Some points, each followed by its number:
array([ 2.75, -0.13,  0.53, -0.83, -1.67,  1.49, -0.62, -2.80, -0.72,  0.45,
        0.10,  0.70, -0.67, -0.77,  1.91,  1.63,  0.23, -1.42, -0.36,  0.60,
        0.32, -2.86, -1.33,  1.59, -1.19, -1.25, -0.41,  0.53,  0.74, -1.61,
       -2.29,  0.96]) 0
array([-1.93,  0.72,  0.25, -0.29,  1.36, -1.87,  0.01,  2.81, -1.38,  0.40,
        0.57, -0.97,  1.41,  1.17, -1.59, -1.41,  0.36, -0.63, -0.20,  0.63,
       -1.15,  2.41,  1.13, -2.33,  0.94,  0.50,  0.32,  0.57, -1.02,  1.35,
        2.71, -1.60]) 1
array([-1.38, -0.45, -0.77,  0.93,  0.57, -0.32,  0.39,  0.83,  1.35, -0.64,
       -0.32,  0.06, -0.32,  0.03, -0.70, -0.74, -0.50,  1.61,  0.39, -1.05,
        0.32,  1.17,  0.42, -0.04,  0.56,  0.72,  0.06, -0.53,  0.02,  0.40,
        0.59,  0.22]) 2
array([-2.86,  0.44, -0.10,  0.46,  1.79, -1.89,  0.67,  3.37, -0.04,  0.04,
        0.14, -1.05,  1.27,  1.21, -2.08, -1.81, -0.07,  0.38,  0.15,  0.09,
       -0.56,  3.10,  1.40, -2.31,  1.21,  0.99,  0.43, -0.16, -0.97,  1.54,
        2.87, -1.68]) 3
array([ 0.05, -0.86, -0.79,  1.06, -0.52,  1.23,  0.39, -1.17,  2.13, -0.85,
       -0.65,  0.83, -1.33, -0.73,  0.48,  0.24, -0.60,  1.95,  0.57, -1.24,
        1.03, -0.38, -0.44,  1.26, -0.08,  0.46, -0.07, -0.96,  0.63, -0.47,
       -1.28,  1.17]) 4
array([-2.07, -0.24, -0.95,  1.30,  1.25, -0.31,  0.49,  1.78,  2.31, -0.80,
       -0.58,  0.00, -0.07,  0.11, -1.41, -1.26, -0.61,  2.37,  0.65, -1.47,
        0.37,  2.42,  0.76, -0.30,  0.75,  1.16,  0.17, -0.83, -0.15,  0.95,
        1.14,  0.12]) 5
array([ 2.54,  0.14,  0.73, -1.17, -1.34,  0.99, -0.54, -2.14, -1.41,  0.72,
        0.40,  0.25, -0.33, -0.44,  1.61,  1.35,  0.58, -1.70, -0.48,  1.20,
       -0.05, -2.79, -0.88,  0.93, -0.97, -1.08, -0.14,  0.70,  0.49, -1.19,
       -1.66,  0.30]) 6
array([ 0.33, -0.20, -0.04,  0.14, -0.33,  0.41, -0.12, -0.63,  0.35, -0.13,
       -0.20,  0.28, -0.24, -0.24,  0.27,  0.26, -0.11,  0.24,  0.18, -0.15,
        0.32, -0.44, -0.31,  0.45, -0.10, -0.05, -0.04, -0.18,  0.27, -0.46,
       -0.57,  0.36]) 7
array([ 1.20, -0.76, -0.37,  0.65, -1.03,  1.53,  0.02, -1.98,  1.76, -0.61,
       -0.54,  0.92, -1.18, -1.03,  1.09,  0.86, -0.45,  1.08,  0.36, -1.06,
        1.00, -1.36, -0.72,  1.88, -0.54, -0.01, -0.25, -0.70,  1.03, -0.96,
       -1.98,  1.51]) 8
array([-0.05,  0.38,  0.37, -0.39,  0.18, -0.62, -0.14,  0.74, -0.90,  0.36,
        0.35, -0.24,  0.53,  0.39, -0.11, -0.04,  0.19, -0.68, -0.46,  0.75,
       -0.55,  0.21,  0.39, -0.76,  0.06, -0.19,  0.11,  0.32, -0.42,  0.25,
        0.67, -0.76]) 9
array([-0.99, -0.06, -0.04,  0.39,  0.61, -0.57,  0.23,  0.99,  0.32, -0.16,
       -0.13, -0.21,  0.01,  0.39, -0.59, -0.53, -0.19,  0.72,  0.09, -0.17,
        0.05,  1.11,  0.51, -0.52,  0.34,  0.48,  0.01, -0.07, -0.23,  0.43,
        0.74, -0.32]) 10
array([ 1.51, -0.06,  0.42, -0.27, -0.92,  0.75, -0.36, -1.66, -0.45,  0.41,
        0.08,  0.34, -0.50, -0.66,  1.03,  0.92,  0.01, -0.55, -0.26,  0.17,
        0.16, -1.87, -0.57,  0.78, -0.61, -0.71, -0.10,  0.38,  0.31, -0.88,
       -1.33,  0.60]) 11
array([-1.30,  0.33,  0.00,  0.25,  0.92, -1.03,  0.16,  1.36, -0.32, -0.02,
        0.21, -0.53,  0.60,  0.62, -1.08, -0.68, -0.07,  0.07, -0.08,  0.10,
       -0.54,  1.44,  0.74, -1.00,  0.48,  0.38,  0.07,  0.03, -0.49,  0.69,
        1.45, -0.68]) 12
array([-2.82, -0.21, -0.66,  0.97,  1.23, -0.98,  0.76,  2.28,  1.46, -0.80,
       -0.41, -0.40,  0.40,  0.36, -1.80, -1.37, -0.55,  1.75,  0.40, -0.98,
        0.06,  2.81,  0.86, -1.20,  0.93,  1.09, -0.03, -0.59, -0.39,  1.26,
        1.93, -0.47]) 13
array([-0.72,  0.57,  0.22, -0.08,  0.70, -0.85,  0.16,  1.36, -0.71,  0.26,
        0.29, -0.46,  0.66,  0.47, -0.74, -0.51,  0.31, -0.40, -0.11,  0.60,
       -0.43,  1.12,  0.59, -1.31,  0.41,  0.20,  0.04,  0.15, -0.60,  0.57,
        1.23, -0.93]) 14
array([ 2.79, -1.63, -0.93,  1.01, -2.39,  3.36, -0.14, -4.62,  3.06, -1.06,
       -1.24,  1.94, -2.76, -2.17,  2.59,  2.13, -1.02,  2.15,  0.58, -1.87,
        1.85, -3.43, -1.68,  4.27, -1.14, -0.29, -0.53, -1.09,  2.20, -2.29,
       -4.34,  3.40]) 15
array([-1.83,  1.09,  0.79, -0.84,  1.36, -2.48, -0.05,  3.09, -2.28,  0.95,
        0.83, -1.30,  1.97,  1.36, -1.72, -1.24,  0.47, -1.64, -0.34,  1.45,
       -1.59,  2.12,  0.98, -2.73,  0.97, -0.01,  0.20,  0.71, -1.60,  1.34,
        2.91, -2.35]) 16
array([-1.55,  0.70,  0.37, -0.32,  1.04, -1.46,  0.13,  2.30, -1.22,  0.33,
        0.36, -0.83,  1.25,  0.89, -1.20, -1.09,  0.27, -0.71, -0.33,  0.67,
       -0.87,  1.61,  0.84, -1.76,  0.56,  0.31,  0.17,  0.40, -0.92,  1.09,
        2.10, -1.44]) 17
array([-3.31,  0.51, -0.46,  0.43,  1.89, -2.05,  0.61,  3.59,  0.09, -0.07,
        0.29, -1.06,  1.40,  1.21, -2.26, -2.04,  0.11,  0.87,  0.11, -0.12,
       -0.48,  3.52,  1.44, -2.27,  1.18,  0.93,  0.39, -0.14, -1.21,  1.85,
        3.00, -1.59]) 18
array([ 0.89, -1.33, -1.16,  1.01, -1.13,  2.02,  0.24, -2.54,  3.00, -1.13,
       -1.13,  1.48, -1.78, -1.18,  1.21,  0.82, -0.64,  2.45,  0.84, -1.74,
        1.54, -1.45, -0.63,  2.60, -0.55,  0.36, -0.22, -1.13,  1.68, -1.10,
       -2.46,  2.13]) 19
array([ 0.76,  0.04,  0.19, -0.32, -0.29,  0.30,  0.02, -0.64, -0.18,  0.12,
        0.13,  0.26, -0.16, -0.02,  0.31,  0.33,  0.22, -0.34, -0.03,  0.29,
       -0.08, -0.67, -0.27,  0.17, -0.23, -0.20, -0.12,  0.14,  0.27, -0.30,
       -0.51,  0.00]) 20
array([-2.85,  2.44,  1.47, -1.75,  2.59, -4.22, -0.24,  5.50, -4.81,  1.93,
        1.84, -2.22,  3.65,  2.62, -3.13, -2.26,  1.31, -3.92, -1.01,  2.80,
       -2.74,  3.65,  1.91, -5.15,  1.37, -0.39,  0.63,  1.81, -2.91,  2.37,
        5.13, -4.13]) 21
array([ 5.39, -1.05,  0.36, -0.65, -3.44,  3.66, -0.73, -6.18,  0.48,  0.16,
       -0.33,  1.89, -2.24, -2.37,  3.95,  3.20,  0.02, -0.76, -0.14,  0.01,
        1.40, -6.04, -2.40,  4.24, -2.19, -1.66, -0.56,  0.00,  2.07, -3.19,
       -5.23,  3.09]) 22
array([ 3.23,  0.48,  1.09, -1.59, -1.60,  1.05, -0.85, -2.73, -2.32,  0.89,
        0.77,  0.36, -0.04, -0.59,  1.90,  1.90,  0.63, -2.58, -0.68,  1.52,
       -0.42, -3.49, -1.10,  1.00, -1.12, -1.51, -0.18,  1.17,  0.30, -1.46,
       -2.02,  0.53]) 23
array([-1.19,  0.38,  0.19,  0.23,  0.82, -0.98,  0.04,  1.57, -0.29,  0.15,
        0.10, -0.59,  0.79,  0.69, -0.83, -0.88,  0.10, -0.22, -0.13,  0.26,
       -0.42,  1.48,  0.60, -1.25,  0.50,  0.43,  0.33,  0.12, -0.41,  0.86,
        1.29, -0.75]) 24
array([-0.87,  0.76,  0.34, -0.23,  0.77, -1.23, -0.07,  1.51, -0.84,  0.22,
        0.54, -0.66,  0.73,  0.71, -0.79, -0.65,  0.23, -0.61, -0.21,  0.45,
       -0.65,  1.20,  0.50, -1.23,  0.34,  0.19,  0.23,  0.28, -0.64,  0.67,
        1.35, -1.05]) 25
array([ 3.42,  0.41,  1.11, -1.65, -1.82,  1.15, -0.99, -2.88, -1.96,  1.05,
        0.53,  0.28, -0.28, -0.55,  2.09,  1.83,  0.77, -2.71, -0.71,  1.47,
       -0.32, -3.53, -1.35,  1.09, -1.33, -1.82, -0.24,  1.05,  0.40, -1.62,
       -2.52,  0.40]) 26
array([-3.05,  0.35, -0.19,  0.65,  1.79, -1.97,  0.47,  3.37,  0.39, -0.21,
        0.08, -0.89,  1.11,  1.02, -2.05, -1.91, -0.01,  0.97,  0.24, -0.23,
       -0.40,  3.54,  1.27, -2.23,  1.25,  1.17,  0.27, -0.16, -0.85,  1.81,
        2.95, -1.40]) 27
array([ 1.02, -0.04,  0.21, -0.23, -0.53,  0.44, -0.27, -0.98, -0.47,  0.28,
        0.06,  0.20, -0.16, -0.38,  0.73,  0.47,  0.29, -0.51, -0.09,  0.21,
       -0.02, -0.98, -0.43,  0.23, -0.15, -0.56, -0.09,  0.33,  0.17, -0.48,
       -0.72,  0.23]) 28
array([ 3.11, -0.17,  0.40, -0.84, -1.95,  1.75, -0.68, -3.43, -0.62,  0.46,
        0.14,  0.83, -0.93, -0.86,  2.13,  1.89,  0.31, -1.13, -0.31,  0.44,
        0.37, -3.41, -1.37,  1.98, -1.10, -1.12, -0.10,  0.25,  0.69, -1.71,
       -2.64,  1.12]) 29
array([ 0.22,  0.80,  0.52, -0.95, -0.06, -0.64, -0.50,  0.34, -1.66,  0.76,
        0.53, -0.40,  0.85,  0.39, -0.21,  0.09,  0.48, -1.66, -0.50,  1.21,
       -0.81, -0.39,  0.03, -0.74, -0.21, -0.49,  0.07,  0.69, -0.54, -0.13,
        0.53, -0.70]) 30
array([-3.02,  1.71,  0.72, -0.66,  2.56, -3.29,  0.33,  4.84, -2.87,  1.03,
        1.26, -1.91,  2.94,  2.22, -2.79, -2.26,  0.65, -1.71, -0.54,  1.52,
       -1.93,  3.58,  1.79, -4.28,  1.32,  0.24,  0.58,  0.76, -2.20,  2.30,
        4.67, -3.18]) 31
array([-1.05, -1.01, -1.29,  1.58,  0.02,  0.86,  0.52, -0.27,  2.97, -1.18,
       -1.15,  0.66, -1.07, -0.76, -0.24, -0.21, -0.95,  2.96,  0.88, -1.99,
        1.28,  1.00,  0.11,  1.41,  0.31,  1.14, -0.21, -1.27,  0.68,  0.20,
       -0.50,  1.25]) 32
array([ 1.38,  0.88,  1.42, -1.68, -0.50, -0.51, -0.57, -0.50, -3.10,  1.28,
        0.89, -0.44,  0.98,  0.40,  0.79,  0.66,  1.06, -3.01, -0.73,  1.98,
       -1.05, -1.71, -0.43, -0.67, -0.49, -1.15,  0.07,  1.19, -0.77, -0.47,
       -0.19, -0.98]) 33
array([ 3.39,  0.64,  1.39, -1.85, -1.46,  0.63, -0.96, -2.48, -2.90,  1.20,
        0.87, -0.15,  0.09, -0.27,  2.02,  1.87,  0.94, -3.62, -0.88,  2.08,
       -0.74, -3.61, -1.21,  0.45, -1.25, -1.85, -0.30,  1.24,  0.08, -1.32,
       -1.82, -0.01]) 34
array([-0.55,  1.49,  1.22, -1.43,  0.84, -1.94, -0.34,  2.15, -2.89,  1.30,
        1.25, -1.25,  1.76,  1.36, -0.88, -0.57,  0.68, -2.52, -0.73,  1.72,
       -1.54,  0.83,  0.69, -2.48,  0.34, -0.43,  0.15,  1.21, -1.47,  0.89,
        1.92, -2.16]) 35
array([ 1.25, -0.51, -0.06,  0.05, -0.90,  1.04,  0.00, -1.60,  0.66, -0.04,
       -0.22,  0.63, -0.74, -0.76,  0.86,  0.75, -0.07,  0.13,  0.12, -0.31,
        0.56, -1.49, -0.72,  1.40, -0.54, -0.43, -0.33, -0.21,  0.62, -0.72,
       -1.41,  0.84]) 36
array([ 1.87, -0.88, -0.58,  0.32, -1.60,  1.93, -0.14, -2.89,  1.29, -0.59,
       -0.64,  1.18, -1.50, -1.27,  1.84,  1.34, -0.37,  0.92,  0.27, -0.87,
        0.92, -2.19, -0.92,  2.55, -0.92, -0.16, -0.49, -0.50,  1.32, -1.18,
       -2.44,  1.74]) 37
array([-4.32,  0.56, -0.48,  0.79,  2.62, -2.52,  0.65,  4.55,  0.26, -0.42,
        0.10, -1.29,  1.44,  1.41, -3.24, -2.58, -0.21,  1.14,  0.36, -0.22,
       -0.75,  4.74,  1.65, -3.01,  1.49,  1.31,  0.58, -0.12, -1.52,  2.32,
        3.80, -2.07]) 38
array([ 3.02,  0.43,  0.91, -1.47, -1.63,  0.92, -0.66, -2.52, -2.22,  0.88,
        0.63,  0.33, -0.05, -0.38,  1.66,  1.61,  0.80, -2.90, -0.75,  1.71,
       -0.48, -3.41, -1.00,  0.96, -1.22, -1.47, -0.11,  0.93,  0.26, -1.47,
       -1.97,  0.28]) 39
array([-2.77,  2.26,  1.66, -1.84,  2.53, -4.02, -0.14,  5.51, -4.73,  1.95,
        1.96, -2.28,  3.58,  2.63, -2.88, -2.24,  1.21, -3.72, -0.82,  2.72,
       -2.88,  3.59,  1.88, -5.28,  1.19, -0.22,  0.72,  1.81, -2.69,  2.43,
        5.51, -4.37]) 40
array([-1.48, -0.31, -0.28,  0.53,  0.86, -0.68,  0.36,  1.25,  0.54, -0.16,
       -0.42, -0.12,  0.13,  0.45, -0.83, -0.79, -0.13,  0.95,  0.20, -0.57,
        0.00,  1.45,  0.46, -0.40,  0.45,  0.60,  0.18, -0.45, -0.28,  0.83,
        1.00, -0.36]) 41
array([-2.26, -0.12, -0.68,  0.83,  1.24, -1.05,  0.46,  2.05,  1.16, -0.61,
       -0.32, -0.36,  0.33,  0.48, -1.43, -1.32, -0.48,  1.54,  0.50, -0.87,
        0.18,  2.52,  0.96, -0.96,  0.82,  0.96,  0.22, -0.79, -0.27,  1.04,
        1.53, -0.36]) 42
array([-2.56, -0.13, -0.76,  1.09,  1.46, -1.05,  0.49,  2.45,  1.35, -0.51,
       -0.47, -0.30,  0.52,  0.55, -1.44, -1.51, -0.37,  1.77,  0.54, -0.96,
        0.12,  2.94,  1.05, -1.04,  0.95,  1.10,  0.11, -0.72, -0.33,  1.28,
        1.76, -0.45]) 43
array([-1.38, -0.66, -0.82,  1.17,  0.65, -0.06,  0.51,  0.80,  1.72, -0.67,
       -0.59,  0.07, -0.38, -0.09, -0.50, -0.64, -0.54,  1.83,  0.58, -1.13,
        0.53,  1.50,  0.43, -0.01,  0.61,  0.73, -0.13, -0.89,  0.35,  0.52,
        0.37,  0.06]) 44
array([ 2.21,  0.94,  1.30, -1.66, -0.92, -0.10, -0.67, -1.10, -3.18,  1.44,
        0.90, -0.48,  0.85,  0.17,  0.99,  0.99,  0.91, -3.37, -0.88,  2.08,
       -1.01, -2.19, -0.75, -0.42, -0.81, -1.54, -0.12,  1.35, -0.40, -0.74,
       -0.61, -0.74]) 45
array([ 1.30, -0.39, -0.23,  0.14, -0.99,  1.27, -0.08, -1.75,  0.74, -0.34,
       -0.27,  0.70, -0.92, -0.59,  0.97,  0.84, -0.25,  0.39, -0.02, -0.31,
        0.51, -1.44, -0.73,  1.42, -0.45, -0.35, -0.10, -0.35,  0.59, -0.97,
       -1.80,  1.22]) 46
array([-4.07,  0.55, -0.20,  0.95,  2.49, -2.63,  0.82,  4.66,  0.41, -0.18,
        0.16, -1.36,  1.61,  1.49, -3.02, -2.55, -0.21,  1.31,  0.23, -0.27,
       -0.73,  4.79,  1.67, -2.96,  1.67,  1.46,  0.44, -0.42, -1.07,  2.27,
        4.02, -1.96]) 47
array([ 2.18, -1.50, -0.98,  0.81, -1.91,  2.82, -0.08, -4.01,  2.74, -1.10,
       -1.11,  1.58, -2.14, -1.86,  2.27,  1.52, -0.57,  1.99,  0.63, -1.61,
        1.62, -2.73, -1.25,  3.68, -1.02, -0.12, -0.47, -0.92,  1.73, -1.73,
       -3.70,  2.81]) 48
array([ 0.39, -0.59, -0.49,  0.55, -0.55,  0.77,  0.02, -0.92,  1.09, -0.62,
       -0.39,  0.25, -0.88, -0.31,  0.53,  0.40, -0.15,  1.01,  0.12, -0.74,
        0.56, -0.43, -0.29,  0.87, -0.23,  0.18, -0.11, -0.32,  0.50, -0.35,
       -0.84,  0.81]) 49
array([ 0.86,  1.53,  1.54, -2.03, -0.22, -1.19, -0.71,  0.69, -3.93,  1.69,
        1.38, -0.99,  1.56,  0.97,  0.08,  0.20,  1.16, -3.79, -1.16,  2.42,
       -1.61, -0.72,  0.03, -1.73, -0.50, -1.34,  0.35,  1.59, -0.86,  0.19,
        1.10, -1.85]) 50
array([ 1.59,  0.66,  0.91, -1.29, -0.69,  0.02, -0.46, -0.67, -2.53,  1.03,
        0.77, -0.44,  0.56,  0.28,  0.74,  0.82,  0.65, -2.47, -0.76,  1.52,
       -0.70, -1.50, -0.25, -0.44, -0.42, -1.08,  0.08,  0.99, -0.52, -0.57,
       -0.36, -0.25]) 51
array([-2.70,  0.72, -0.13,  0.45,  1.94, -2.08,  0.49,  3.66, -0.33,  0.04,
        0.19, -0.87,  1.32,  1.15, -2.30, -1.89,  0.01,  0.45,  0.13,  0.09,
       -0.72,  3.31,  1.47, -2.39,  1.16,  0.92,  0.46,  0.04, -0.98,  1.56,
        3.01, -1.36]) 52
array([ 3.47,  0.01,  0.58, -1.02, -2.05,  1.58, -0.73, -3.73, -1.04,  0.42,
        0.39,  0.79, -0.83, -1.10,  2.43,  2.17,  0.47, -1.43, -0.33,  1.09,
        0.20, -3.87, -1.55,  1.92, -1.45, -1.22, -0.34,  0.53,  0.83, -1.86,
       -2.85,  1.03]) 53
array([-2.99,  0.20, -0.12,  0.57,  2.05, -1.94,  0.53,  3.50,  0.05, -0.27,
        0.14, -0.86,  1.13,  1.16, -2.22, -1.86, -0.09,  0.56,  0.16, -0.22,
       -0.65,  3.43,  1.44, -2.31,  1.01,  1.01,  0.35, -0.21, -1.03,  1.76,
        2.99, -1.37]) 54
array([ 0.88,  0.30,  0.35, -0.61, -0.20,  0.16, -0.12, -0.45, -0.85,  0.34,
        0.27, -0.01,  0.05,  0.19,  0.49,  0.46,  0.25, -1.06, -0.24,  0.59,
       -0.12, -0.93, -0.34, -0.09, -0.28, -0.58, -0.02,  0.41, -0.03, -0.24,
       -0.24, -0.13]) 55
array([ 1.69, -0.28,  0.25, -0.49, -0.91,  0.97, -0.31, -1.89, -0.26,  0.04,
       -0.08,  0.45, -0.48, -0.42,  1.27,  1.11,  0.26, -0.75, -0.02,  0.30,
        0.21, -1.76, -0.58,  1.12, -0.67, -0.53, -0.30,  0.11,  0.38, -0.93,
       -1.49,  0.74]) 56
array([ 2.28,  1.04,  1.45, -1.92, -0.90, -0.07, -1.01, -1.01, -3.41,  1.50,
        1.13, -0.56,  0.89,  0.39,  1.06,  1.15,  1.05, -3.48, -0.91,  2.05,
       -1.00, -2.35, -0.73, -0.45, -0.74, -1.56,  0.19,  1.38, -0.54, -0.76,
       -0.62, -0.90]) 57
array([-0.40,  1.39,  1.29, -1.34,  0.93, -1.73, -0.32,  2.12, -3.09,  1.15,
        0.99, -1.24,  1.82,  1.28, -1.00, -0.63,  0.97, -2.80, -0.83,  1.88,
       -1.61,  0.79,  0.71, -2.62,  0.44, -0.67,  0.37,  1.09, -1.35,  0.86,
        2.11, -2.08]) 58
New points follow, each followed by the numbers of its three nearest points above, looking only along the 2 directions in which the numbered points spread most, nearest first.
array([ 0.13, -0.70, -0.91,  1.00, -0.35,  1.15,  0.23, -1.11,  1.88, -1.13,
       -0.84,  0.78, -1.12, -0.72,  0.53,  0.35, -0.52,  1.70,  0.60, -1.25,
        0.93, -0.25, -0.27,  1.57, -0.22,  0.52, -0.12, -0.81,  0.88, -0.52,
       -1.21,  1.33]) 4 49 8
array([-2.44, -0.52, -1.11,  1.32,  1.21, -0.43,  0.99,  1.85,  2.17, -1.00,
       -0.67, -0.18, -0.24,  0.11, -1.45, -1.35, -0.59,  2.46,  0.67, -1.49,
        0.52,  2.65,  0.86, -0.57,  0.82,  1.31,  0.35, -0.86,  0.00,  1.10,
        1.56, -0.04]) 5 13 43
array([-0.98,  0.01, -0.31,  0.47,  0.51, -0.45,  0.21,  1.05,  0.46, -0.25,
       -0.03, -0.15,  0.25,  0.19, -0.55, -0.52, -0.23,  0.55,  0.27, -0.40,
        0.11,  1.15,  0.28, -0.51,  0.30,  0.56,  0.12, -0.16, -0.14,  0.42,
        0.74, -0.21]) 10 41 2
array([ 0.92,  0.88,  1.25, -1.32, -0.07, -0.61, -0.50,  0.21, -2.19,  0.83,
        0.84, -0.53,  1.00,  0.37,  0.26,  0.20,  0.61, -2.42, -0.68,  1.41,
       -0.94, -0.76, -0.06, -1.00, -0.08, -0.79,  0.26,  0.87, -0.66,  0.10,
        0.42, -1.07]) 30 33 51
array([-1.88,  1.00,  0.23, -0.31,  1.41, -1.80,  0.19,  2.86, -1.24,  0.32,
        0.62, -0.94,  1.45,  1.25, -1.70, -1.33,  0.33, -0.79, -0.17,  0.82,
       -0.90,  2.57,  1.03, -2.35,  0.93,  0.39,  0.38,  0.35, -1.28,  1.27,
        2.67, -1.65]) 1 17 16
array([ 2.03, -1.25, -0.82,  0.70, -1.69,  2.76, -0.04, -3.51,  2.82, -0.99,
       -1.03,  1.59, -2.16, -1.55,  2.04,  1.62, -0.63,  1.89,  0.66, -1.42,
        1.59, -2.62, -1.39,  3.31, -1.01, -0.11, -0.47, -0.84,  1.49, -1.51,
       -3.48,  2.69]) 48 15 37
array([ 0.88,  1.45,  1.28, -1.90, -0.07, -1.22, -0.53,  0.59, -3.80,  1.46,
        1.15, -0.74,  1.51,  0.95, -0.04,  0.28,  1.11, -3.49, -0.83,  2.36,
       -1.56, -0.64, -0.06, -1.75, -0.29, -1.07,  0.10,  1.27, -0.91,  0.09,
        1.05, -1.66]) 50 33 58
array([ 0.72,  0.01,  0.26, -0.24, -0.14,  0.22, -0.21, -0.44, -0.48,  0.01,
        0.20,  0.00,  0.03,  0.02,  0.22,  0.27,  0.08, -0.28, -0.22,  0.17,
       -0.11, -0.38,  0.06,  0.20, -0.15, -0.23, -0.03,  0.24, -0.02, -0.26,
       -0.29,  0.09]) 20 55 28
array([-2.14, -0.08, -0.50,  0.90,  1.31, -0.97,  0.49,  1.94,  1.18, -0.38,
       -0.01, -0.38,  0.38,  0.43, -1.18, -1.17, -0.41,  1.64,  0.28, -0.72,
        0.08,  2.21,  0.86, -1.05,  0.77,  0.99,  0.06, -0.62, -0.52,  1.01,
        1.59, -0.36]) 42 43 13
array([ 1.92, -1.29, -0.77,  0.80, -1.83,  2.60, -0.06, -3.83,  2.73, -1.06,
       -1.14,  1.60, -2.35, -1.77,  1.96,  1.65, -0.64,  1.94,  0.51, -1.62,
        1.84, -2.58, -1.36,  3.37, -1.20,  0.02, -0.47, -0.94,  1.52, -1.85,
       -3.41,  2.72]) 48 15 19
array([ 2.38, -1.43, -1.01,  0.83, -1.82,  2.87, -0.05, -3.89,  2.88, -1.14,
       -1.11,  1.56, -2.43, -1.83,  2.33,  1.69, -0.55,  1.93,  0.49, -1.50,
        1.79, -2.98, -1.45,  3.63, -1.09, -0.05, -0.43, -0.85,  1.77, -1.89,
       -3.69,  2.87]) 48 15 37
array([-0.04,  0.75,  0.76, -0.88,  0.38, -0.82, -0.27,  0.76, -2.01,  0.75,
        0.70, -0.47,  1.04,  0.54, -0.25, -0.16,  0.55, -1.52, -0.37,  1.19,
       -0.92,  0.19,  0.19, -1.12, -0.04, -0.50,  0.16,  0.83, -0.75,  0.42,
        0.83, -1.04]) 30 9 25
array([-1.40, -0.85, -1.34,  1.69,  0.46,  0.46,  0.34,  0.33,  3.06, -1.50,
       -1.17,  0.59, -1.03, -0.70, -0.49, -0.57, -0.96,  2.97,  0.90, -1.92,
        1.16,  1.36,  0.41,  1.04,  0.52,  1.15, -0.02, -1.24,  0.68,  0.39,
       -0.22,  1.08]) 32 44 2
array([ 2.01, -1.38, -0.91,  0.86, -1.67,  2.76,  0.08, -3.56,  2.78, -0.93,
       -0.98,  1.61, -2.23, -1.63,  1.93,  1.36, -0.63,  2.12,  0.56, -1.65,
        1.69, -2.58, -1.25,  3.34, -0.72,  0.06, -0.66, -1.04,  1.81, -1.56,
       -3.39,  2.87]) 48 15 19
array([-1.95,  0.89,  0.34, -0.15,  1.61, -2.00,  0.27,  3.13, -1.39,  0.41,
        0.59, -1.04,  1.58,  1.13, -1.88, -1.34,  0.63, -0.67, -0.06,  0.62,
       -1.08,  2.31,  1.18, -2.27,  0.88,  0.37,  0.37,  0.39, -1.21,  1.45,
        2.46, -1.74]) 1 17 16
array([ 2.18, -1.47, -0.97,  1.10, -1.86,  2.88, -0.15, -3.99,  2.76, -1.01,
       -1.25,  1.69, -2.30, -1.86,  1.98,  1.70, -0.90,  2.13,  0.45, -1.78,
        1.77, -2.74, -1.31,  3.56, -1.02, -0.05, -0.64, -1.11,  1.74, -1.59,
       -3.50,  2.82]) 48 15 19
array([-0.42, -1.33, -1.29,  1.64,  0.02,  1.24,  0.47, -0.90,  3.31, -1.42,
       -1.23,  0.90, -1.49, -0.88,  0.34, -0.18, -1.04,  3.21,  0.76, -2.12,
        1.46,  0.30, -0.11,  1.74,  0.14,  1.24, -0.18, -1.24,  1.24, -0.20,
       -1.17,  1.67]) 32 4 19
array([ 1.27,  0.12,  0.28, -0.48, -0.48,  0.26, -0.40, -1.10, -0.65,  0.24,
        0.04,  0.18, -0.10, -0.16,  0.81,  0.68,  0.22, -0.74, -0.36,  0.28,
       -0.10, -1.16, -0.55,  0.45, -0.31, -0.35, -0.08,  0.40,  0.20, -0.36,
       -0.85,  0.22]) 28 20 55
array([ 5.17, -0.85,  0.05, -0.64, -3.27,  3.47, -1.03, -6.11,  0.34,  0.01,
       -0.44,  1.67, -2.23, -2.03,  3.83,  3.10,  0.24, -0.64, -0.16, -0.04,
        1.10, -5.71, -2.39,  4.20, -2.04, -1.54, -0.67, -0.06,  1.99, -3.21,
       -5.17,  2.87]) 22 53 15
array([ 0.05, -0.96, -0.72,  1.09, -0.10,  1.16,  0.39, -0.97,  2.09, -0.87,
       -0.75,  0.60, -1.13, -0.79,  0.24,  0.13, -0.74,  2.10,  0.43, -1.20,
        0.87, -0.05, -0.06,  1.26,  0.01,  0.61, -0.10, -0.81,  0.80, -0.20,
       -0.95,  1.10]) 4 49 32
array([ 1.74, -1.16, -0.57,  0.45, -1.55,  1.86,  0.00, -2.98,  1.75, -0.64,
       -0.63,  1.43, -1.58, -1.43,  1.50,  1.43, -0.50,  1.12,  0.25, -0.87,
        1.16, -2.17, -1.10,  2.78, -0.78, -0.06, -0.31, -0.44,  1.38, -1.41,
       -2.74,  1.86]) 37 8 19
array([ 1.80, -0.91, -0.30,  0.24, -1.24,  1.67, -0.18, -2.56,  1.42, -0.43,
       -0.60,  0.73, -1.55, -1.27,  1.48,  1.23, -0.43,  0.78,  0.10, -0.84,
        1.16, -2.17, -0.97,  2.31, -0.91, -0.30, -0.13, -0.56,  1.05, -1.18,
       -2.56,  1.62]) 37 8 46
array([ 1.72,  0.52,  1.05, -1.40, -0.65,  0.08, -0.65, -0.67, -2.31,  1.10,
        0.94, -0.15,  0.52,  0.09,  0.82,  0.72,  0.70, -2.39, -0.66,  1.45,
       -0.81, -1.61, -0.35, -0.51, -0.63, -0.92, -0.07,  0.85, -0.22, -0.67,
       -0.47, -0.53]) 51 33 45
array([ 2.12,  0.31,  0.81, -0.82, -1.03,  0.54, -0.43, -1.57, -1.57,  0.63,
        0.38,  0.09, -0.15, -0.27,  1.16,  1.14,  0.33, -1.78, -0.54,  0.92,
       -0.34, -2.18, -0.71,  0.45, -0.75, -1.17, -0.28,  0.48,  0.04, -0.75,
       -1.38,  0.27]) 6 11 56
array([-1.63, -0.11, -0.51,  0.71,  0.98, -0.68,  0.42,  1.52,  0.96, -0.42,
       -0.49, -0.34, -0.01,  0.26, -1.02, -0.98, -0.42,  1.29,  0.35, -0.69,
       -0.08,  1.63,  0.69, -0.45,  0.60,  0.90,  0.12, -0.51, -0.26,  0.63,
        0.93, -0.20]) 41 2 42
array([ 0.27, -0.57, -0.32,  0.42, -0.40,  0.74,  0.09, -0.64,  0.95, -0.41,
       -0.24,  0.42, -0.76, -0.41,  0.35,  0.40, -0.20,  0.82,  0.19, -0.75,
        0.29, -0.51, -0.35,  0.84, -0.09,  0.22, -0.02, -0.26,  0.46, -0.43,
       -0.91,  0.78]) 49 7 36
